One turn sends every row of this set to another row. A few are shown first. Where does it send the rows asked after them?
gige: [-0.83 -2.13 -1.15 -0.77 -4.22 -2.37  3.64 -3.06 -3.13 -3.66  1.87  0.16
 -1.77 -2.23  0.93 -1.87 -1.43  1.99 -1.58 -0.82  1.82 -1.01 -0.24]
Dokif: [-1.75 -4.16  5.00  0.21 -0.72 -2.11  3.33 -0.11  0.95 -0.51  2.95 -1.25
  1.57  0.81 -0.19  2.50  0.04 -0.98  2.80 -0.36  2.46 -0.37 -0.50]
mol: [ 1.51 -2.54 -0.01  0.63 -2.96 -3.40  0.72  4.84 -0.70 -0.27  0.79 -2.45
  1.54 -1.06  0.71  1.47 -1.20  1.55  1.62  0.70  4.86 -0.49 -1.45]
Sipok: [ 2.14 -5.43  0.47  1.71 -4.56 -2.56 -1.96  0.98  1.55 -0.37  0.42 -1.29
  0.86  1.24  1.40  0.60 -2.68  1.50  0.36 -0.56  3.27 -3.97 -0.65]
Fetev: [ 3.05 -0.46  2.16  2.33 -0.66  1.10  0.78  0.42 -1.59  3.89  0.44  2.45
 -0.58 -1.50  0.65 -0.37 -1.75  0.12 -2.29  0.08  2.28 -1.63  1.72]
kad: [-1.13 -2.81  3.09 -0.18 -1.66  1.08  1.30  0.73 -2.07 -4.71  0.56  0.74
 -1.21  2.29  1.96 -1.51 -0.29  2.93  1.96 -1.67 -0.14 -2.09 -1.79]
zomaf: [ 0.31 -2.24  0.33  1.83 -5.04 -3.12 -0.94 -1.58  0.20 -1.47  0.35 -1.16
  1.33 -1.16  1.84 -1.51 -2.22  3.99 -1.32  3.21  1.37 -2.34 -0.75]
Mun: [-0.23 -1.03  0.16 -0.03 -3.91 -2.25  2.92 -3.37 -0.77 -3.03  2.59  1.98
 -0.01 -1.59 -0.37  0.15  0.33 -2.17 -1.24  0.20  0.01  0.30 -1.02]
lemi: [-1.40 -2.47  0.52 -2.41 -3.05 -1.45  4.05  0.09 -0.81 -4.55  0.98  0.72
 -3.07  0.94  3.47  2.19  0.45  0.51  0.23 -0.94  0.20 -1.12 -0.94]
Fegem: [ 1.37 -2.57  4.96  1.07  2.51 -0.38  2.22 -2.31  0.32  2.46 -0.60  1.55
 -1.71  0.36 -0.04 -1.07 -2.02  1.42 -1.09 -1.95  2.01 -0.04  0.01]
Zoz: [ 1.31 -1.71  4.09  1.90  0.11  1.83  1.09 -1.14  0.29  4.51 -0.62 -0.32
 -1.50 -0.34 -0.11 -1.56 -2.10  1.49  0.65 -1.89  1.69 -0.58  0.20]
vob: [ 3.85 -0.51  3.10  0.56  0.70 -1.24 -0.05  1.76 -1.33  2.74  0.82  3.07
 -0.94 -0.13  0.39  2.31 -2.19  0.55 -2.00 -0.10  2.08 -0.93  1.46]
Gule: [-0.43 -2.37 -2.42  0.41 -5.22 -3.23 -0.19 -0.12 -0.94 -0.80  0.01 -2.55
 -0.85 -2.68 -0.68 -1.73 -1.44  1.58  0.00 -0.66  3.92  0.42 -2.33]
dol: [-0.40 -2.02  3.65 -3.19 -2.73 -1.15  1.09 -2.38 -3.86 -2.85  2.78 -0.20
 -1.52  2.75  1.43  1.42 -0.70 -0.82  2.19  0.12  0.82  0.68  0.55]
fuf: [ 2.60 -1.27  0.42  0.95 -4.48 -2.93  0.70  1.47 -0.82  0.90  1.58 -1.06
  3.15  1.45  1.13  2.86 -0.55 -1.74  2.21 -0.72  3.10 -0.21 -0.16]
bafub: [ 0.66 -1.89 -2.53 -0.54 -6.09 -3.49  0.81 -0.53 -0.24 -0.81 -1.64 -1.97
 -0.12  0.36  3.16  0.79 -0.57  1.21 -0.34  1.14  3.89 -0.46 -1.09]
fim: [-1.04 -1.97  0.72  0.70 -4.23 -3.03 -0.84 -3.17 -1.01  0.36  0.16 -2.28
  1.39 -0.34 -0.13 -1.61 -0.22 -0.89  0.53  1.96  4.05  2.13 -1.49]
vef: [-1.23 -5.77  3.04  1.42 -1.36 -0.08  0.17  3.06 -0.93 -2.26  1.57  0.71
  0.64  1.60  0.96  0.73 -0.53  1.44  1.06 -1.12  3.92 -4.32 -0.12]
sis: [-1.85 -0.93  0.87  1.36 -3.67 -1.52 -0.37 -0.17 -0.92 -4.04  1.92  0.40
 -1.56 -1.22  3.04 -1.60 -0.81  2.31 -1.21  0.41 -2.32 -1.17 -1.91]
luba: [-1.13 -4.48 -0.16  0.78 -3.56 -3.23  2.51  2.42  2.14 -0.11 -0.15 -1.74
  0.65 -0.09  2.32  3.02  0.25  0.29  0.62 -0.30  4.76 -1.98 -1.04]
nese: [ 1.04  0.18  3.77  0.46 -0.87  1.73 -0.85  1.12 -2.21  3.81  1.83  0.95
 -2.99 -0.63  1.02  1.12 -2.17  1.02 -0.04 -1.35 -0.10 -0.90  1.82]
bima: [ 1.51 -1.07  3.39 -0.16 -0.47 -1.37 -2.65 -0.90  0.34  4.03 -0.89 -0.52
 -2.97 -0.51 -1.35  0.22 -2.78  2.19 -0.21 -0.49  1.70  1.24 -0.55]
ralat: [-3.31 -2.29 -0.39 -0.93 -3.95 -2.90  2.49 -2.33 -0.47 -3.11 -0.22 -0.69
 -2.13 -1.50  2.72 -0.54  0.59  1.44 -1.73  2.31  2.12  0.17 -1.36]
bavu: [ 2.00 -0.40  4.17  0.39 -0.23  1.48  2.28 -1.50  0.20  2.37  0.55  2.13
 -1.97 -2.26 -1.37 -0.16 -2.19  2.19 -0.89  0.89 -0.16 -1.28  0.81]
fuvi: [ 1.39 -4.79  3.68 -0.81  0.09 -2.65  3.97  2.94  0.27 -2.32  1.78 -2.35
 -0.16  1.00  2.26  1.32 -1.85  1.52  2.47 -0.47  2.64 -0.80 -1.17]
luvu: [ 2.55 -1.63  3.07  0.12 -0.90  0.92 -2.09 -1.67 -0.65  3.36 -0.06  0.33
 -3.97 -0.80  0.34 -1.45 -2.98 -0.03 -1.45  0.40  0.85  0.24  0.39]
nofof: [-2.05 -4.29  2.67 -2.32 -1.99 -1.37  2.89  1.59 -1.03 -2.18 -0.12 -1.75
 -1.16  2.71  2.99  2.68  0.28  1.89  2.44  0.13  4.18 -1.42 -0.30]
lumo: [-0.85 -4.19  2.72 -1.98 -1.12 -2.34  3.18 -0.45 -3.27 -3.99  3.66 -0.92
 -3.07  0.57  3.78  0.10 -2.06  0.90 -0.16 -1.06  1.07 -0.89  0.57]
gute: [ 0.88  1.10  2.03  1.59 -0.90 -0.76  2.07 -1.56 -0.40  2.96  0.12  2.77
 -0.60 -2.59 -1.81  0.52 -1.49  3.18 -1.57 -1.41  0.61 -0.66  0.59]
Kikag: [ 0.42  0.22  2.60  0.39 -0.45 -0.30 -1.25 -1.22 -3.79  3.03  0.96  1.41
 -3.26  0.60  1.81 -0.10 -2.15  1.08 -1.60 -3.12  0.83  0.36  1.50]

zomaf -> kad
Gule -> lumo
Mun -> Dokif
And these:
Kikag -> vob
nese -> Fetev
bafub -> lemi

